Each named move below is a turn or a mirror, shown by a few rows before and after it. Which moves, in which order, take the first row of each later pair to the second? The first pair is answered.
move lifo:
[0.31 -0.07 0.13 0.46 1.32 -0.45 1.59 0.49 -0.32 -0.56 0.79 -1.62 -1.03 0.89 0.65 0.54 -0.05 1.74 -0.13 -0.69 -1.05 0.58 0.45 -0.63 -0.01] |-> [0.53 0.11 0.17 0.52 0.98 -0.24 1.46 0.93 -0.55 -0.72 0.74 -1.36 -1.37 0.59 0.90 0.36 -0.29 1.75 0.04 -0.43 -0.85 0.66 0.51 -0.64 -0.19]
[0.37 1.45 0.19 0.37 -1.11 1.59 -1.51 0.90 -0.24 0.31 -0.62 0.06 -2.65 -1.05 1.29 -0.22 -1.37 1.08 1.88 0.14 -0.81 -0.16 1.03 -0.24 1.86] |-> [-1.67 -0.17 0.23 0.31 1.31 0.41 0.03 -1.28 0.89 1.93 -0.40 -1.74 0.83 1.46 -0.92 -0.75 0.74 0.53 -0.31 -1.97 -2.14 -1.79 0.14 0.29 1.97]
[-0.05 0.85 -0.43 -0.18 -1.31 3.20 -0.90 -0.77 0.72 1.97 -0.24 -0.79 0.10 0.80 -0.30 -0.60 -0.43 -0.09 -0.25 0.62 0.28 -0.45 -0.03 0.63 1.19] |-> [0.06 0.78 -0.41 -0.13 -1.40 3.07 -0.87 -0.91 0.85 1.86 -0.37 -0.67 0.15 0.79 -0.39 -0.69 -0.37 0.00 -0.32 0.43 0.00 -0.57 -0.26 0.49 1.18]
move lup:
[1.77 -0.76 -0.66 0.45 -1.74 -1.93 0.54 -0.33 0.10 2.36 -0.96 2.21 2.48 -0.07 0.61 1.44 3.07 1.06 0.43 1.44 1.97 0.50 0.32 2.56 0.20] |-> [0.85 -0.29 -0.49 1.19 -0.40 -0.72 1.84 0.33 0.52 2.38 -1.51 0.56 2.69 1.25 -0.02 1.55 3.27 2.07 -0.66 -0.76 0.98 0.88 1.09 2.55 1.65]
[-0.88 0.86 0.01 -2.92 -1.84 1.71 -1.31 -0.62 1.50 -0.86 -0.67 -0.59 -0.01 0.22 -1.16 0.21 -0.77 2.48 -1.07 0.90 -0.08 -0.08 0.86 -0.94 0.76] |-> [-0.50 0.39 -0.23 -3.29 -2.27 1.02 -1.70 -1.08 1.24 -0.56 -0.27 0.19 0.38 -0.18 -1.24 0.10 -0.65 1.68 -0.72 1.63 0.15 -0.52 0.66 -0.80 -0.23]
[1.19 0.07 -0.42 -0.73 -1.27 -0.69 -0.16 -0.22 -0.72 -1.03 0.54 1.72 -0.47 -1.42 0.74 -0.42 0.47 -0.37 1.88 1.03 0.81 0.61 -1.47 -0.06 -1.08] |-> [-0.62 -0.81 0.04 -0.36 1.03 -0.69 1.23 -1.38 0.21 -0.16 0.61 -0.08 1.87 0.84 -1.16 -0.61 1.81 -0.38 -0.10 -1.09 -0.39 -0.01 -1.96 0.44 -0.51]
[-2.60 0.83 -0.62 -1.19 -0.55 3.48 -1.61 -1.06 1.00 1.75 -1.22 0.02 0.74 0.62 -1.81 -0.89 1.39 -1.96 -0.25 -1.19 -0.28 -0.10 1.06 -0.19 3.18] |-> [-1.44 1.64 -0.89 -1.25 -2.22 3.71 -2.72 -0.10 0.36 0.90 -1.20 1.23 -1.03 -1.03 -0.55 -0.42 0.16 -1.88 0.93 0.28 0.57 0.47 1.47 -0.48 2.71]
move Lukep:
[-1.87 0.59 0.30 -0.69 0.51 -1.38 -0.39 -0.35 0.42 -0.08 -0.17 -1.15 2.88 -0.67 -2.88 -3.01 -0.12 -0.48 1.16 0.90 -0.54 -1.29 -1.10 -0.48 -1.74] |-> [-1.70 0.68 0.29 -0.65 0.19 -1.22 -0.66 -0.44 0.29 -0.15 -0.31 -0.59 2.68 -0.97 -2.82 -2.84 -0.26 -0.50 1.42 1.48 -0.36 -1.16 -1.08 -0.49 -1.99]
[1.68 -3.12 -0.62 0.25 0.70 -4.58 -0.01 -3.21 -0.90 0.99 2.98 1.36 2.36 -0.50 -0.10 -0.75 1.25 -1.19 0.26 1.72 0.43 -2.70 -3.03 -0.25 -5.07] |-> [1.25 -3.35 -0.31 0.57 1.78 -4.34 1.05 -3.20 -0.47 1.23 3.04 0.37 2.90 0.26 -0.60 -0.70 1.76 -0.74 -0.39 0.57 -0.15 -2.90 -3.10 0.03 -4.84]
[-0.66 -0.71 0.96 -0.02 2.79 1.30 0.53 0.77 1.36 1.10 1.17 -0.52 -0.09 1.09 0.03 0.77 -0.07 3.06 0.68 0.50 -2.98 2.22 0.68 0.73 -0.44] |-> [0.33 -0.23 0.53 -1.11 0.20 0.99 -1.60 0.85 0.60 0.48 0.90 1.57 -1.25 -0.74 0.77 0.72 -0.97 1.88 2.41 3.02 -1.51 2.36 0.61 0.71 -1.56]
[0.75 0.00 -0.46 -1.12 -0.53 0.56 -2.72 -1.02 0.15 2.24 0.47 -0.25 -1.24 -2.00 -2.15 -0.49 3.08 -2.05 2.53 1.19 -1.01 -0.92 3.02 0.89 -1.42] |-> [-0.15 -0.54 0.09 -0.17 1.73 0.75 -0.68 -1.23 0.81 2.44 0.58 -2.33 -0.21 -0.32 -3.00 -0.48 3.97 -0.74 1.01 -1.05 -2.29 -1.24 2.93 0.89 -0.47]
move Zin:
[2.74 1.11 1.72 -0.05 0.42 0.99 -2.09 2.50 1.18 -0.98 -0.28 1.12 -1.48 -2.34 0.62 0.67 -0.49 0.41 -1.13 0.13 3.54 2.45 0.25 0.69 1.92] |-> [2.54 0.41 2.33 1.04 2.58 0.96 -0.03 2.48 1.56 -0.68 0.25 -0.58 -0.96 -1.11 0.23 0.82 0.32 1.73 -2.30 -1.77 2.27 2.13 -0.18 0.45 2.29]
[-0.29 0.04 0.76 0.88 -0.32 -0.68 -1.24 0.23 1.23 1.35 0.96 0.19 0.41 -2.54 -1.85 -0.81 -0.67 -2.71 1.28 0.29 0.45 -0.69 -0.03 1.53 0.46] |-> [-0.64 0.79 0.82 1.00 -0.20 0.47 -1.31 1.10 1.31 1.01 0.42 -0.42 -0.53 -2.53 -1.95 -0.44 -0.73 -2.03 1.28 -0.31 0.16 0.18 0.53 1.49 1.63]
[-0.16 0.08 1.00 0.89 2.55 -1.43 2.14 2.09 -0.24 -1.81 3.49 -0.40 -0.93 0.83 0.70 -0.07 -1.99 2.17 -0.69 -1.01 -2.16 0.54 -0.74 2.12 -1.95] |-> [0.36 -0.81 0.46 -0.09 1.31 -3.07 0.94 0.78 -0.66 -1.42 3.98 0.85 -0.20 0.28 0.67 -0.51 -1.73 0.66 0.24 0.85 -1.54 -0.25 -1.54 2.13 -3.76]
Then:
Each pair is two moves apart.
[1.25 -1.82 0.50 -0.01 -1.22 -2.93 0.18 -0.60 0.33 -0.74 1.56 1.02 -0.41 -1.08 1.59 -0.28 -0.86 -0.55 0.62 1.56 0.70 -1.29 -0.90 0.40 -2.49] |-> [0.44 -2.56 0.67 0.26 0.41 -3.26 1.10 -1.20 0.82 -0.26 1.81 -0.08 1.08 0.32 0.53 -0.36 -0.03 -0.32 -0.61 0.21 0.21 -2.00 -1.15 0.54 -2.38] -> lifo, Lukep
[-0.46 -0.49 1.14 0.28 0.84 -0.78 1.22 1.29 -0.08 -0.15 1.96 -0.67 1.25 0.77 1.05 -0.52 1.71 1.48 -1.29 -1.45 -0.49 -0.53 -1.60 -0.81 0.03] |-> [-1.09 0.11 0.93 0.32 0.87 -0.11 1.26 1.38 0.06 -0.27 1.27 -0.96 1.08 1.07 0.64 -0.45 1.65 1.38 -1.38 -1.99 -0.64 -0.24 -1.01 -0.83 1.09] -> Zin, lup
[0.78 2.63 1.58 2.16 2.17 -0.73 3.22 3.60 1.29 -0.28 0.40 -3.93 0.86 -0.79 0.71 2.16 1.09 4.30 -0.95 -1.32 -0.54 -2.48 0.73 -1.36 1.81] |-> [2.04 1.50 1.69 2.09 1.99 -2.31 3.25 3.28 0.82 -0.48 1.30 -3.14 1.16 -1.64 1.32 1.95 1.17 4.33 -0.62 -0.44 -0.25 -2.88 -0.34 -1.46 -0.06] -> lup, Lukep
[-2.09 2.13 0.04 -0.41 -0.83 3.12 0.54 1.37 0.68 0.23 -2.89 -0.73 -0.12 1.09 -1.48 0.23 0.64 -0.11 -0.09 -0.79 0.12 0.95 1.33 0.59 2.48] |-> [-2.03 1.33 0.37 0.18 1.05 2.49 2.27 1.24 0.93 0.56 -2.22 -1.84 0.64 1.42 -1.56 0.29 1.15 1.09 -0.94 -1.72 -0.51 0.52 0.94 0.44 2.08] -> Lukep, Zin
[0.72 1.66 0.06 0.69 -2.16 2.56 0.04 1.73 -0.70 -0.69 -1.39 -0.05 -2.32 -0.30 0.61 -0.02 -1.89 0.23 1.58 -0.67 0.76 1.69 2.04 -0.20 1.72] |-> [0.30 -1.25 -0.46 -0.88 -2.05 -1.46 -0.95 -2.44 -0.53 0.92 0.13 1.51 2.15 0.03 -0.97 -1.16 -0.06 -2.83 1.20 1.12 1.41 -1.10 -0.37 0.55 -1.70] -> lup, lifo
[-1.16 -0.50 -0.54 0.94 0.66 -1.64 0.66 -2.66 -0.43 0.23 -0.11 -0.41 1.34 1.64 -0.23 -0.71 0.03 0.01 -0.60 -0.50 0.38 -0.64 0.14 0.32 -1.10] |-> [-0.71 0.01 0.01 1.97 1.39 -0.59 2.03 -1.02 -0.25 -0.16 -0.24 -1.11 -0.04 1.57 0.52 -0.15 -0.57 1.76 -0.68 -1.21 -0.26 0.26 0.69 -0.17 -0.37] -> lifo, Lukep
[0.01 -2.44 0.13 1.47 3.31 -2.16 3.17 -1.24 1.58 0.87 3.22 -0.89 2.93 1.11 -1.15 -0.99 1.04 0.08 -1.10 -1.03 -0.74 -0.79 -1.64 0.73 -2.68] |-> [-1.45 -1.33 0.07 1.30 3.80 -0.09 2.93 -0.58 1.95 1.01 2.08 -2.10 2.91 2.33 -2.28 -0.70 1.30 -0.01 -1.89 -2.58 -1.33 -0.21 -0.48 0.82 -0.29] -> Lukep, lup
[-1.47 -0.32 1.13 -1.03 0.42 -0.20 -1.15 -0.40 0.45 1.22 -1.67 0.72 -0.30 1.27 -2.29 -1.31 -0.12 2.10 -1.91 -1.74 0.22 -1.10 2.57 -0.36 2.05] |-> [-1.12 -1.37 0.74 -1.67 -0.18 -1.80 -1.71 -1.71 0.14 1.45 -1.11 1.93 0.62 0.79 -2.10 -1.66 0.24 0.88 -1.58 -0.24 0.81 -2.13 1.57 -0.20 0.39] -> Zin, Zin
[-1.96 1.26 -0.30 -1.17 -1.72 2.49 -5.00 -0.93 -0.15 2.43 -2.75 1.20 -1.00 -0.35 -3.68 0.76 1.23 -5.38 -0.40 1.20 1.55 -0.68 1.28 -0.93 1.46] |-> [-0.74 2.87 0.04 0.07 -1.79 4.29 -4.06 1.70 -0.45 1.18 -3.00 0.73 -4.10 -1.33 -1.96 1.63 -0.01 -3.24 0.17 0.61 1.41 0.78 2.41 -1.39 2.49] -> Lukep, lifo
[1.02 0.09 -0.64 -2.09 -4.18 -0.86 -3.65 -0.69 -1.11 -0.32 -0.18 3.36 0.11 -1.99 0.11 -0.37 -0.90 -3.08 2.76 4.00 1.96 -0.77 -0.29 0.41 -2.14] |-> [-1.53 2.32 0.92 0.68 0.64 4.35 1.07 2.86 0.85 -0.61 -1.87 -2.85 -1.36 1.66 -1.34 0.90 -0.67 2.02 -0.67 -3.09 -1.43 1.48 2.24 0.19 4.13] -> Zin, Lukep
[-2.89 1.58 0.77 -0.35 1.60 2.30 -0.02 0.77 0.85 -1.40 -2.71 -0.91 -0.43 3.70 -0.88 -1.00 -1.45 1.01 -0.98 -1.08 0.23 2.39 2.88 1.83 5.39] |-> [-2.46 -0.18 1.19 0.52 4.07 0.46 2.09 0.09 0.91 -0.74 -1.15 -2.08 0.88 4.40 -0.96 -1.13 -0.41 1.97 -2.22 -2.05 -0.67 1.56 1.64 1.70 3.70] -> lup, Lukep
[-0.28 2.62 -1.82 -1.06 -1.19 3.74 -0.80 3.56 1.03 -0.50 -0.30 0.42 -1.54 -0.16 2.69 0.43 1.43 0.06 -0.60 -2.23 -0.18 0.86 1.44 -0.18 -0.68] |-> [-1.97 0.50 -2.02 -1.67 0.78 1.68 -0.02 0.74 1.56 0.90 0.66 -0.33 2.40 1.78 0.78 -0.59 3.40 -1.27 -2.15 -3.10 -0.86 -1.04 -0.17 0.49 -1.62] -> lup, lup
[-3.11 -3.06 0.31 2.24 0.15 0.10 0.52 1.50 1.70 0.82 -0.31 1.12 2.82 -0.35 -1.35 -0.46 -1.42 1.66 -1.49 -2.54 -1.70 -1.68 -2.71 -0.23 -1.01] |-> [-1.98 -1.89 0.51 3.18 -0.23 1.27 0.96 3.37 1.16 -0.26 -0.68 1.11 0.58 -1.34 -0.06 0.03 -2.77 3.30 -0.97 -2.68 -1.60 -0.53 -1.60 -0.82 -0.22] -> lifo, Lukep
[1.27 -0.09 0.92 1.16 2.00 -0.27 1.26 0.12 0.16 -0.91 1.03 -0.14 -0.20 0.40 0.73 -0.19 -0.29 2.82 -1.27 -0.05 -0.48 0.95 -0.43 -0.06 -0.64] |-> [1.72 0.67 0.84 0.71 0.52 -0.03 0.10 0.52 -0.14 -1.29 0.61 0.98 -1.40 -0.64 1.46 -0.10 -1.12 2.34 -0.21 0.98 0.16 1.31 -0.05 -0.39 -0.49] -> Lukep, Zin
[-0.14 0.80 0.68 -0.54 -2.95 3.36 -4.23 2.09 -0.43 -2.16 -2.52 2.74 -1.29 -1.47 2.02 0.25 -1.83 -1.47 2.05 2.55 -0.39 3.39 1.12 -0.99 2.53] |-> [-0.77 0.84 1.68 1.39 0.93 4.70 -0.62 3.46 0.61 -2.05 -2.30 -0.70 -1.16 0.63 1.52 1.01 -1.04 1.65 -0.26 -1.56 -2.38 3.90 1.19 -1.48 4.33] -> Lukep, lifo
[-0.77 0.27 -0.34 -0.53 -0.96 2.25 -0.07 1.81 0.38 -0.66 -0.83 -1.23 -2.15 -1.54 1.16 -0.38 -0.86 1.76 -0.12 -2.17 -1.11 0.01 1.17 0.04 2.48] |-> [-0.53 -1.25 0.18 0.17 1.01 0.94 1.69 1.16 0.63 -0.05 0.51 -2.06 -0.73 -0.69 1.05 -0.15 -0.10 2.65 -1.11 -3.00 -1.91 -0.77 0.03 0.14 1.35] -> Lukep, Zin
[-1.19 1.38 -2.76 -1.29 -2.27 -2.15 -3.61 -1.65 -0.28 0.42 0.31 -0.28 0.68 -1.31 -1.34 -0.75 0.57 -2.40 -1.67 -0.12 -0.98 0.78 -1.02 1.03 0.63] |-> [-2.01 2.41 -2.14 -0.12 -0.33 -0.33 -1.84 -0.09 0.16 0.19 -0.20 -2.18 -0.21 -0.13 -1.55 -0.40 0.57 -0.05 -2.90 -2.61 -2.06 1.92 -0.09 0.97 2.69] -> Zin, Zin
[1.66 -0.48 -0.24 -0.78 -0.19 3.44 0.40 4.11 0.64 -1.51 1.86 -2.32 -3.30 -1.15 0.20 0.74 -0.91 1.99 -1.49 -4.81 -0.33 -0.71 0.62 -1.75 0.72] |-> [2.23 -1.55 -0.14 -0.42 0.64 2.34 1.26 3.72 0.48 -1.34 2.68 -2.38 -2.53 -1.12 0.45 0.82 -0.67 2.51 -1.77 -4.58 -0.54 -1.32 -0.14 -1.68 -0.25] -> Lukep, Zin
[2.46 -3.70 1.11 0.88 3.44 -1.81 1.88 -1.85 0.61 0.64 2.28 -1.10 1.97 -1.43 0.56 -0.42 1.75 -0.34 -0.69 -1.07 -1.77 1.06 -1.24 -1.28 -0.86] |-> [3.46 -3.32 1.11 1.29 3.02 -1.55 1.84 -0.92 0.23 0.15 2.55 -0.66 0.64 -2.41 1.56 -0.09 1.05 0.35 0.00 -0.59 -1.41 1.58 -0.95 -1.49 -1.12] -> lup, Zin
[-0.08 -0.54 0.13 1.00 1.44 -0.02 1.64 -0.01 0.46 0.33 0.60 -0.61 0.40 1.50 -0.36 -0.11 0.93 0.77 -1.31 -0.93 -0.78 -0.60 -0.53 0.18 -0.24] |-> [-0.44 -1.01 -0.40 0.02 0.25 -0.94 -0.07 -1.28 0.38 0.60 0.51 0.80 1.12 1.01 -0.59 -0.66 1.01 -1.03 -0.56 0.73 0.13 -1.12 -0.99 0.42 -1.13] -> Lukep, lifo
[-1.66 -0.71 -0.67 -0.63 0.88 -2.15 -0.75 -1.71 0.57 0.50 0.40 0.07 2.80 -0.20 -0.09 -0.67 0.50 -2.08 -0.38 -0.83 -0.48 -3.90 -1.19 -0.57 -0.51] |-> [-3.05 0.83 -0.74 -0.69 0.66 0.85 -1.03 -0.80 1.16 0.29 -1.37 -0.93 1.95 0.68 -1.08 -0.60 0.38 -1.81 -0.84 -2.17 -0.81 -2.79 0.44 -0.49 2.32] -> Zin, lup
[1.40 0.44 0.67 0.50 -0.24 0.36 0.56 1.74 -1.36 -1.06 -0.37 -0.20 -2.04 -0.71 2.11 1.16 -1.14 1.91 1.01 0.45 -0.35 1.88 0.12 -0.58 0.40] |-> [1.03 -1.22 0.91 1.00 1.78 -1.29 2.14 0.31 -0.90 -0.16 0.99 -1.11 0.19 0.06 1.36 0.78 0.06 2.22 -0.08 -0.31 -0.88 0.96 -1.12 -0.45 -0.95] -> Lukep, Zin
[-0.12 1.22 0.41 0.49 0.78 2.55 1.20 0.74 -1.15 -1.08 -2.00 -3.00 -0.77 1.25 1.40 -0.13 -2.06 1.09 2.04 -1.66 -1.00 1.02 0.55 -0.85 3.39] |-> [0.27 0.07 0.71 1.11 1.91 1.47 2.51 0.38 -1.20 -0.85 -1.33 -3.50 -0.09 1.51 1.63 -0.04 -1.65 1.85 1.37 -2.16 -1.37 0.54 -0.29 -1.03 2.50] -> Lukep, Zin
[0.98 -1.88 -0.01 0.67 -2.11 -3.00 -0.83 -0.78 0.17 -0.19 1.26 -0.70 1.41 -1.37 -1.25 -0.42 0.50 -0.45 0.23 1.34 1.30 0.80 -0.81 -0.20 -1.39] |-> [1.01 -0.72 -0.18 0.52 -3.27 -1.61 -1.91 0.17 -0.03 -0.52 0.30 -0.32 -0.05 -1.74 -0.97 -0.36 -0.12 -0.75 0.90 1.69 1.84 1.74 0.26 -0.13 -0.34] -> lup, Lukep
[-1.34 -1.40 -0.18 -0.59 0.53 -0.65 0.80 1.92 0.89 0.60 2.47 -0.65 1.93 2.55 2.23 2.07 1.65 1.08 0.03 -1.27 -2.45 -1.46 -1.69 -1.46 -0.09] |-> [0.26 -0.54 -0.12 0.11 -0.37 -0.10 0.32 3.41 0.25 -0.40 2.29 0.22 -0.06 1.12 3.82 2.66 0.45 1.92 1.23 -0.21 -1.83 -0.63 -1.08 -1.80 0.01] -> lifo, Zin
[0.17 -1.19 -0.51 -0.29 1.51 -1.49 1.98 -1.15 0.61 0.24 1.62 -0.17 1.42 -0.81 1.44 -0.30 0.90 -0.56 -1.66 0.58 0.33 -1.69 -0.88 0.50 -1.90] |-> [0.58 -0.45 -0.19 0.73 2.23 -0.55 3.00 0.20 0.67 -0.42 1.63 -1.07 0.20 -0.63 1.98 0.23 0.54 1.11 -1.78 -0.41 -0.24 -1.14 -0.24 0.21 -0.98] -> lifo, Lukep
[1.58 1.25 -0.04 1.19 -1.33 1.60 -0.07 2.18 -0.84 -0.71 -0.34 0.19 -2.67 -0.99 1.43 0.94 -1.69 0.91 1.42 0.75 1.04 1.89 2.46 -1.16 1.14] |-> [0.95 -1.58 0.66 2.20 2.74 -1.22 3.34 -0.13 -0.05 0.75 1.73 -1.84 1.10 1.16 0.31 0.48 0.50 1.61 -1.08 -1.44 -0.45 -0.36 0.06 -0.82 -0.69] -> Lukep, Zin
[-2.37 0.51 -1.31 -0.87 0.74 0.47 -1.63 1.09 0.80 0.97 -1.44 -2.01 0.48 3.88 -2.30 1.55 1.75 -0.09 -1.10 -2.17 -0.45 0.27 -0.62 0.31 0.99] |-> [-1.97 -0.37 -1.73 -2.02 -0.79 -1.19 -3.23 -0.26 0.27 1.21 -0.83 -0.11 1.39 2.86 -2.24 1.12 1.93 -2.13 -0.02 -0.06 0.65 -0.74 -1.58 0.55 -1.03] -> Zin, Zin
[-1.69 0.41 -1.14 -0.75 -2.46 0.32 -3.05 -2.04 0.70 -0.09 -0.22 -0.79 1.10 -0.45 -0.85 -0.41 0.12 -1.41 -0.92 0.13 1.85 -0.83 1.28 -0.79 0.47] |-> [-2.04 0.15 -0.98 -0.38 -1.03 0.21 -2.08 -2.12 1.08 0.44 0.14 -1.44 2.12 0.42 -1.49 -0.45 0.80 -1.02 -1.88 -0.95 1.31 -1.13 1.03 -0.86 0.64] -> Lukep, Zin
[-1.15 -0.36 0.38 1.00 1.92 0.31 0.65 1.26 0.33 0.48 -0.32 -0.28 1.47 0.72 -1.79 0.06 1.12 -0.63 -1.16 -1.29 -1.20 -0.78 -0.18 -0.17 0.85] |-> [-1.24 -0.32 -0.16 0.14 0.80 -0.08 -0.69 0.41 0.32 0.75 -0.57 0.62 2.20 0.43 -2.20 -0.38 1.29 -1.82 -0.59 -0.26 -0.42 -1.10 -0.48 -0.10 0.51] -> Lukep, lup
[-1.61 -0.71 1.51 0.33 0.24 -0.34 1.29 -0.36 0.11 -0.12 1.10 -1.57 3.42 2.43 -0.72 1.78 1.97 1.02 -1.77 -0.19 -0.02 -0.81 -1.28 1.80 -0.85] |-> [-2.44 0.04 1.35 -0.25 -0.24 0.49 0.61 -0.39 0.08 -0.01 0.59 -1.62 3.58 2.71 -1.34 1.65 1.96 0.50 -1.71 -0.37 -0.07 -0.62 -0.85 2.01 0.24] -> Lukep, lup
[3.20 -0.34 -1.81 0.74 0.71 -3.55 -1.48 0.22 -0.24 -1.51 -0.67 1.92 -0.36 -2.06 2.06 -1.49 1.10 0.87 2.12 0.24 0.99 1.06 -0.99 0.92 -6.00] |-> [2.77 0.50 -0.96 2.43 3.55 -1.50 1.28 2.38 0.20 -1.86 -0.89 -0.93 -1.43 -0.79 2.07 -0.70 0.94 4.06 0.74 -2.90 -0.47 2.47 0.12 0.40 -3.53] -> Lukep, lup
[-2.24 0.24 -0.79 -1.77 1.87 3.60 0.08 2.68 1.59 -0.58 -0.28 0.29 -1.21 0.40 1.48 -0.37 1.87 -0.31 -3.63 -1.47 0.03 0.65 1.01 -1.00 1.67] |-> [-1.70 0.27 -0.45 -1.32 2.37 3.22 0.63 2.90 1.68 -0.56 0.01 0.03 -1.52 0.24 2.06 -0.33 1.90 0.31 -3.66 -1.49 -0.20 0.65 0.76 -1.29 1.25] -> Lukep, Zin
[-1.80 0.61 -0.03 1.29 1.02 3.92 -1.74 2.66 -0.44 -3.44 0.05 1.37 -1.21 2.04 -0.29 -0.24 0.54 -1.25 -1.19 0.56 -0.73 4.94 2.93 -1.20 1.09] |-> [0.53 -0.19 0.15 1.77 0.54 2.01 -1.60 3.02 -1.56 -4.16 1.36 2.85 -2.11 0.18 1.69 -0.25 -0.33 -0.75 -0.13 2.25 0.09 4.52 1.92 -1.63 -1.65] -> Zin, lup
[-2.13 -0.83 0.31 3.25 1.79 0.67 4.33 1.75 2.68 0.10 -1.03 -2.09 -0.27 0.96 -0.03 0.52 -0.09 4.10 -1.59 -1.28 -2.03 1.40 1.10 -1.39 1.34] |-> [0.64 0.01 0.35 3.21 -0.67 0.14 2.93 3.26 1.42 -0.97 -0.34 0.05 -3.03 -2.12 2.41 1.03 -1.82 4.33 0.91 1.68 -0.59 2.17 1.44 -1.76 -0.58] -> lup, Zin
